128 stands for zero in the data rows.
A hidden rule labels the rows of this table. It goes by one to three of the table's principal directions, not those with the most spread.
[135 132  94 166 112 127 178 141 124 111 106 147 174 131 152 128 175 120 154 143  99 104 106 130 139 100 161 171 100 135  99 140 128 118  68  96 153 156  94 178 114  98  79 114 128 107 102 111] s
[130 149 157 157  89 159 112  97 166 149 102 115 104  99 157 155  51 108  87 119 144 135 151 158 104 133 134 118 121 102 117  88 151  96 137 133 127  76 152 123 148 126  71 128 138 102 140 151] z
[124 178 138  94  81 142 101 143  91 107 151  85 149 147 131 129 126 115 104  79  98 147 146 135 150 115 120  94  88 114 169 128 154 144 168 147 153 117 177 156 116 158 221 109 116 145 120 106] i
[ 89 127 159 156 140 131 124 108 158 165  95  82 104  86 183 138  64 131  90 128 166 114 135 130 100 102  94 143 141 105 147 109 116 106 141 154 134  96 134  83 144 131 124 102 150 145 181 140] s
[146 217 116  64  95  97 141 186  54  40 110  89 161 160  99 160 202 100 132 112  87 146 113 155 173 107 134  89  77 128 129 144 179 178 147 166 177 110 138 197  95 179 245  94 118 180 192 154] s
[157 122 102 105 132 106  99 119 120 131 187 121 141 172  93 105 136 138 152 143 121 168 138 126 142 158 176 149 165 110 112 139 129 131 133  93 135 135 123 133 120 128 138 143 118 120  96 105] d
[ 93 141 126 114 162 106 177 164  85  98  86 117 144 116 156 144 193 140 126 124 121  84  92 118 134 108  80 129 113 156 136 160 103 160 126 168 125 143 101 152 114 150 160 105 134 175 189 141] z
[ 75 132  44 146 124  70 206 193  49 103 138 207 195 148 121 103 203 179 134 130  17 114 153 112 176 130 164 160  79 168  64 210  93 181  36  24 146 255   3 178  69  39 165  88  90 121  96  43] i
[128 148 158  98 126 130 109 140 146 100 130 104 114 154 101 129 124  97 123 103 144 130 120 153 134 132  98  95 135 124 142 123 151 137 150 174 116 110 169 122 160 186 174 134 132 143 152 171] s
[127 191 138 169 106  86 151 144 101  94  39 100 119 117 174 156 132 127  74 123 190 110 158 119 122  95 122 166  89 102 119 114 136 146 145 185 126  60 130 148  40  97  34 112 131 127 208 163] q
[122 145 111 152 134 100 172 127 124 133  89 112 129 112 149 145 121 123 106 160 147 120 123 156 113 120 166 157 147  98  84 111 122 118 105 119 157 102  96 138  76 115  66  93 130 143 172 151] q
[ 96 178 153 197  61 103 140 152 156 110  68 127 155  91 156 148  52  98  14 102 178 110 176 147 114 121 127 145  75  53 107  85 180 165  99 192 133  65 112 136  75  72  26  92 117  88 171 150] z
[ 84 187 147 148 122 134 126 117  92  64  71 140 104 147 164 114 144 147  66  64 146  75 171 146 100  80 114 146 113 152 130 167  70 105 110 179 124 124 168 117  98 126  88 104 131 100 192 203] i
[ 55 116 145 160 186 156 149 148 139 176 113 136 132 122 150  92 147 161 159 122 114  92 101  82 135  89  81 139 151 165 162 175  60  60 101  76 102 213  82 102 168 112 156 150 158 121 104 124] z
[ 92 240 170 124 123 143  70 118  88  17  84 104  89 166 137 105 127 107  77  36 142  74 152 169 101  96 114 135 141 112 176 165  70  93 133 202 126 107 234 116 130 209 147 112 166 113 233 255] i
[157 148  87 114 135  98 160 162 108  81 107 145 123 147  94 144 210 112 170 133  94 132  97 127 158 128 139 114 100 171 118 155 141 140 121 122 126 132 136 164 120 145 138 144 126 156 162 150] s
[132 152 142 135 106 148  93  94 145 115 134 152  95 137 129 125  87 115 107  98  98 131 165 174 104 160 152 125 135 112  97 128 113 122  99 107 100 121 162 115 142 146  92 126 143  89 148 183] q
[134 118 138 170  88 162 165 117 133 135  89 181 125  72 160 129 117 112 103 120 134  94 155 143 110  60 145  99  65 131 120  95 140 138  80 142 138 130 127 127  58  67  86  92 110  89 105 115] i
[124 126 138 144 112 181  90  99 116 151 163 171 133 114 127 116 130 169 155 106  58 136 159  90 129 136 118 118 113 161 133 169 105 114 111  41 105 190 107 136 174  86 143 171 132  89  65  86] i
[103 130 108 106 110 142 165 162 126 130 146 131 149 157 106 109 139 104 102 100 117 127 121 157 158  96 154  70 113 149 138 124 137  92 131 141 164 146 149 137 109 145 187  90  92 133  84 110] i
[179 186 116 137  59 101 123 152 115  97  99 120 115 123 120 167  92 104 112 124 127 169 157 140 141 166 156 133  48  87  95  75 207 168 145 143 139  51 147 174  91  98  72 157 129 112 150 149] i
[105 127 105 111 130 143 164 144 117 114 135 135 134 132 126 120 184 144 148 113  63 130 123 120 137  87 125 111  86 169 122 169 116 115  92  95 167 170 131 131 129 118 204 109 122 142 137 143] s
[149 136 162 137 126  98 115 117 138  97  94  96 111 132 139 140 109 117  98 131 227 110 138 130 110 119  97 154 142 103 132 100 152 158 166 222 115  60 151 120 113 139  65 137 128 132 168 152] i
[108 152 146 139  99  62 117 157 138  76 115  86 143 162 124 115  94 106  89 112 183 120 168 134 152 113  92 162 117  79 123 126 170 189 147 184 141 117 130 116 119 135 160  98 113 144 161 111] i
[116 127 119 118 151 121 109 100 128 148 148 106 107 170 111 106 132 151 129 128 153 147 139 126 124 124 145 134 192 148 129 154  95  75 164  99 128 136 140 110 127 133 125 149 116 138 117 123] d
[124  14 163 170 154 119 165 123 240 174 110 128 134  91 139 135 107 113 151 187 215 107  98  81 120 105  47 150 139 124 133  99 168 149 125 166 102 127  94  79 175 101  81 142 123 133 100  90] s
[123 144 112 128 175 146 108 107 110 145 148 121 124 154 119 100 165 148 166 127  97 131  98 131 107 135 159 157 193 148 149 163  64  63 104  72 120 166 133 125 147 151 122 153 156 128 117 160] s
[119 246 180  98  71 172  51 100  71  72 131  80 111 148 148 123  74 105  46  26 116 122 176 206  90 120 138  95 121  88 167 113 121 125 149 196 140  76 231 142 118 196 174  99 141 113 172 203] q
[154 208 120 136  90 142  98  90  88  88 109 138  85 145 148 119 111 122 117  88  84 132 183 196  99 118 200 145 107 113  79 122 105 111  86  97 145 107 175 137  88 129  92 109 147  90 168 202] z
[102 127 143 183 100 151 109 124 138 149 105 149 119 104 147 117 123 157 102  84 136 120 169  56 127  95  78 128  73 163 185 149 119 109 149 122  95 142 152 110 124  58  91 170 118  96  93  90] z
[138 154  79 118 165 142 151 137  95 167  95 141  81 128 114 141 170 140 187 151  89 149  82 130 140 140 178  98 136 189 115 126  96  37 151  52 129 134 121 154 119 124 105 181 149 148 130 158] i
[ 90 150 159 125 134  93 116 162 123  87 145  99 160 141 131 105 103 112  95  89 148  92 125 146 133 142  77 148 139  83 141 140 138 197 112 198 113 138 117 131 162 166 176 112 139 142 158 130] z
[170  94 141 113 133 111 120 119 153 158 131  95 117 110 127 153 104 102 139 161 168 148 108 142 121 153 110 119 143 111 130  74 173 170 165 167 114  79 135 116 141 156 122 128 127 165 128 106] i
[166 238 135  88 133 130 142 126  46  88  57  70  56 137 163 181 170 142 130 103 121 144 133 173 112  95 131 105  96 180 117 130 119  97 170 169 142  44 180 161 102 178 137 135 156 173 243 227] z
[133  93 168 108 155 132 112 105 173 163 136  81  98 133 130 131  88 128 130 149 205 140 121 124 115 124  92 121 173 117 134  98 142 111 180 173 123  84 145  86 161 155 133 144 133 146 133 140] i
[116 161 110 111 106  87 112 168 124  91 167 100 141 191  71 107 134 128 102  96 128 168 159 103 172 143 130 124 122 114 151 164 149 128 165 128 144 127 160 128 117 139 184 137 101 139 127 121] s
[ 61 116 121 159 123 124 107 166 112 115 132 186 148 119 121  85 122 161  97  91 110 102 167  47 155 121  96 135  80 131 184 169  87 135 124 111 112 199 118  89 105  65 160 127 118  88 100  90] i
[125 105 172 137 108 154 106 120 162 180 137 104 152  73 147 151  51 129  92 151 174 143 131 103 117 136 103 115 122  76 145  74 175 141 155 162 140  82  99 116 146  99 119 129 129 116 106  93] z
[111 179 113 123 107  99 137 188 117  72 122 119 126 180  75 104 138  99  92  73 152 125 133 135 163 122 128 101 102 131 158 134 148 113 155 179 140 114 183 138 109 151 150 139 107 135 131 159] s
[132 139  78 111 159 126 157 154  92 127 134 132 128 133 110 120 192 130 177 137  68 132  82 123 142 133 165 123 125 149 137 146  97 100 113  76 151 158 133 149 105 146 163 130 142 160 132 147] d
[111 120 152 123 107 148 100 125 152 136 136 122 110 104 116 113  57  98  67  93 187 114 138 144 117 115 124  75 120  98 170  73 151 120 170 210 144  81 189  90 118 137 144 115 113 122 118 134] i
[147 177 133  84 160 174 120  99  78 154 136  67 101 160 142 124 165 137 162 110  94 142  97 185  98 108 154 112 176 166 134 125  85  57 138 102 151 122 169 140 150 202 171 123 152 170 124 181] z
[168 138 130 108 169 151 134 102 112 194 136  71 134 107 154 152 149 133 168 166 121 151  69 163  99 127 154 129 183 137 122 101 126  98 123 116 135  93 101 154 154 162 119 137 157 167 130 133] i
[122 214 130 119  95 126  53 144  68  80 134 132 112 139  89 110  94 132  62  59 123 143 176 129 123 150 149 106 106 105 182 126 122 129 158 163 133 100 190 115  98 129 151 137 128 110 152 169] i
[110 156 189 127 149 174 117 118 148 144  95  99 106 102 133 141 104 113  87 113 178 111 115 147 101  84  95  80 164 131 174 113 116  73 143 188 123  88 155  92 152 174 136 112 145 136 167 193] i
[ 80 186 162  98  88 173  88 131  81 119 151 135 145  97 166 133  82 131  71  60  48 118 164 157 129 139 117  73  83 102 145 142 115 162 120 134 123 143 136 147 131 148 226  88 139 107 157 128] z
[135 134 155 107 109 178  46 100 126 164 206 122 141 139  89 104  89 139 102  82 117 161 149 123 122 153 127  81 162 132 184 130 133 108 164 125 109 132 162 116 182 140 172 163 113 108  49  87] z
[201 110  66 122 130  72 147 137 118  79 153 153 134 189  53 114 190 125 172 169 156 155 124 116 152 154 196 164 150 132  86 134 149 138 130 109 149 118 129 154  81 111  61 159  95 127  90 121] i
[137 171 136 122 132 108 123 128 108 114 110  98 128 137 140 146 121 118 112 126 148 128 116 162 116 148 135 143 153 111 120 119 132 137 134 162 114  90 124 155 124 156  96 133 142 138 171 156] d
[ 88 175 150 194  90 143 106 134 133 118 106 143 151 103 157 111  98 127  85  78 109 103 162 109 119 106 112 154  89  99 161 148 119 128  85 119 106 150 128 135 120  82  94 133 144  79 131 128] i
[137  38 114 101 221 190 141  78 144 255 160 131  81 100 118 136 150 186 180 187 131 165  75  93  98 127 131  80 220 227 169 133  61   8 173  60 112 146 113  70 174 132 130 166 126 164  64  97] q
[139 185 144 125 106 146  94 100 114 112 132 102 115 130 137 140  91 103  94  92 105 133 135 192  94 158 151 125 152  99 135 115 123 122 120 138 120  94 175 142 139 181 113 117 147 127 159 177] q
[110 145 125 152 102 132 122 157 119 134 109 176 127 102 132 131 109 125 125 117  82 129 153 100 156 147 126 110  69 117 134 129 128 145 120  82  97 159 108 135 100  89 130 135 136  96 122 109] q
[135 159  95 145 102  40 158 175 103  48 110 138 168 163 119 123 165  99 113 118 131 106 135 151 154 148 138 178  98  95  89 144 160 228  90 167 114 131 104 180  73 121  93 110 112 132 167 117] z
[ 70 155 203 105 131 126  90 128 164 128 120  53 118 138 149 120  32 103  51  98 213 112 142 176 109 117  79 113 169  65 136  91 146 130 165 233 138  75 151  82 167 186 177  93 142 140 187 180] d
[141 127 138 132  96 195  76  72 151 174 173 150  92 109 127 113  60 134 129 108  66 161 179 154 107 136 174  97 123 117 103 110 119  84 107  47 145 135 160  91 162 115 146 124 136  87  86 139] s
[ 99 116 143 162 108 133 124 135 168 164 135 107 131 115 146 107  52 126  92 118 157 130 158 119 130 110 121 141 110  89 130  97 145 109 127 132 156 117 128  89 141  97 128 111 127 109 100 109] q
Which label does each new row get?
[159 103 115 128 122 120 136 109 127 147 133 132 133  91 150 147 118 131 162 173 105 140 123 135 116 140 150 152 112 102  85 100 151 171 101  97 148 123  89 139 117 100 123 118 138 134 132 105] >> d
[136 134 137 155 103 114  96 132 136 105 125 127 107 128 133 107  95 122 115  95 159 121 163 100 132 119 108 150  87 108 164 116 138 149 147 164 117 108 180 102 119 111 116 144 132 108 127 122] >> s
[147 154 180  81 148 184  71  75 129 179 148  72 111 118 147 150  84 118 127 129 141 151  97 192  81 150 135  94 202 115 138  87 127  92 154 156 112  76 146 130 186 198 143 143 162 137 141 171] >> d
[152 115 107  76 151 130 136 139 124 125 161 109 101 194  75 111 182 139 182 128 115 166 113 127 147 124 128 106 139 186 124 145 130  90 155 106 148 143 163 118 159 161 192 157 114 159  91 148] >> s
[154 116 128 102 158 139  94  99 102 165 154 107 129 138 121 144 147 152 156 144 125 154  96 119 111 172 116 130 189 163 164 135 111 116 173 112  91 129 124 142 167 158 124 172 132 155  97  93] >> i
[166  64  83 106 143 126 173 112 117 146 158 165 125 122 132 136 158 149 198 189  72 145 122 130 134 139 169 143 123 150  71 132 118 145  93  47 155 172  84 132 112 109 150 105 118 136  93  87] >> z
[138 142 144 139  58 154  95 109 106  81 148 179 148 122 138 130 124 143 104  88  76 126 206 104 141 117 120 119  62 128 126 165 137 180 112 105 119 157 137 145 115  88 148 112 104  74 103  84] >> z
[ 92 160  58 101 139 107 138 171  75 100 171 176 146 168  85 100 185 157 140 109   0 154 145 119 167 170 189 126 111 140  98 204  72 120  76  16 146 210 104 137  99 123 201 102 126 124 144 150] >> d
[123 141 133  88 102  98 127 180 131  95 145  99 136 162  88 124 109 104  83 101 179 142 139 125 169 137 112  85  96 104 136 103 184 156 190 214 152  76 164 129 115 151 177 124  97 143 132 131] >> z
[ 95 107 150 151 146 119 184 170 165 106  85 144 147 112 145 142 173 120 136 128 121  91 100 104 134 105  51 139  87 150 131 158 134 162  77 157  96 158  97 129 155 127 129 122 141 132 165 156] >> z
[ 77 182 130 169 131  65 104 163 106  56  81 122 128 169 121 100 116 136  75  87 184  90 154 103 128 148  96 199 133  98 151 154 100 141 140 175 106 131 140 119 108 117  67 147 138 116 177 170] >> i
[132 177 131  77 158 118 127 144  89 113 124  74 111 164 115 134 154 132 133 120 140 141 108 158 139 112 131 103 159 154 130 137 122  98 164 162 152  99 141 133 150 189 192 123 136 173 174 169] >> s
[102 177 114 126 131 146 136 143  92 103 141 123 142 153 115  96 156 136 124  91  94 113 124 141 130 102 159 127 133 130 134 158  94  84  99 105 166 159 140 147 117 137 161 121 133 124 120 161] >> d
[158  80  69 147 212  84 229 167 135 124  90 162 133 149 104 134 255 142 230 206 127 108  52  79 163 111 136 166 155 199  92 181  90  98  91  75 111 171  62 151 116 125  61 152 134 161 136 138] >> d
[156  97 144 121 167 131 115 117 178 177 147  84 113 136 101 132 120 116 170 160 172 153  79 124 122 143 106 125 189 138 149 106 150  94 160 135 111 103 133 110 199 165 122 178 143 159 105 128] >> i
[127  91  73 126 113  66 134 146 107 116 175 156 156 152 107 107 130 158 124 143 112 151 163  93 155 173 155 170 110 111  95 148 136 191 128  94 141 159  90 134  83  69 128 126  91 123  95  53] >> z
[132 124 132 130 194 105 187 126 128 124  68 106 127 129 165 147 201 124 187 186 145  88  69 153 119  95 118 167 176 146  72 143  98 125  90 124 122 138  67 147 132 164  95 107 161 168 195 174] >> q
[144  97 117 126 145  87 103 130 154 108 154 141 111 179  70 104 149 139 147 131 181 144 139  84 153 146 111 139 159 154 139 159 135 131 171 141  94 132 143 107 145 118 107 189 106 123 107 107] >> q
[ 74 131 130 166 115 107 150 165 130 163 115 128 165  90 178 132  88 132 101 118  99 112 132 118 146 136  94 143  88 110 128 131 139 170 100 118 104 159  61 144 139  88 142 114 137 124 131  62] >> s
[104 168 159 200  83 140  81  87 124 105  78 141  99  73 194 113  53 140  69  82 146  91 204 127  79  76 121 177  74  89 145 114 111 141  90 154 136 109 160  84  99  61  77 105 151  74 175 152] >> i
[128 116  91 114  98 101 169 197 133  97 165 149 163 173  81 112 172 121 151 118  79 153 145  89 207 121 126 106  61 147 121 167 164 150 124  94 150 174 121 147 124 115 210 117  92 128  84  78] >> i
[169 127 160 110 100 151 115  85 135 123 103 123 100  71 167 190  90 118 122 152 123 139 148 159 108 116 117  99 100 128 102  98 167 163 139 158 139  70 132 123 153 140 143  96 135 134 187 133] >> i
[ 85 154 140 137 108 162 127 174  94 112 126 164 169 116 135 108 157 128 124  80  75  97 129  86 162 100  97  96  66 138 190 160 108 134 114 115 111 196 125 151 111 113 195 122 130 102  92  97] >> i
[151 106 148 113 150 118 110  92 145 123 152 121 131 132 121 131 111 120 137 165 152 126 126 158 112 147 141 144 200  94  96 127 123 153 116 131 122 122 104 114 145 164 122 105 134 133 146 134] >> d
[123  93 167 116 173 170 119  97 155 183 119 102 118  61 158 157 106 135 132 157 124 127  85 143  69 124  86 120 159 132 154  98 119 123 103 149 128 111 114  80 191 157 154 107 164 160 161 165] >> i
[120 148 155 105 169  84  83 119 121 100 128  78 119 157 102 127 103 122 102 140 195 124 114 148 103 179 109 162 224  77 139 122 113 148 167 178 111  97 134 105 140 193 117 130 145 166 187 178] >> q
[ 97 162 170 137 129 160 105 110 131 106 109 108 109 123 144 121 104 118  85  83 135  95 143 151 100 100  99 118 147 122 162 138  93  99 125 158 130 123 178  95 153 176 146  95 144 131 164 184] >> s
[159 117 100 143 146 111 129 116 121 149 140 140 119 130 123 124 139 138 164 150 114 142 119 125 124 155 158 157 150 135 117 131 114 127 115  83 108 137 113 135 122 115  84 154 136 128 110 108] >> z
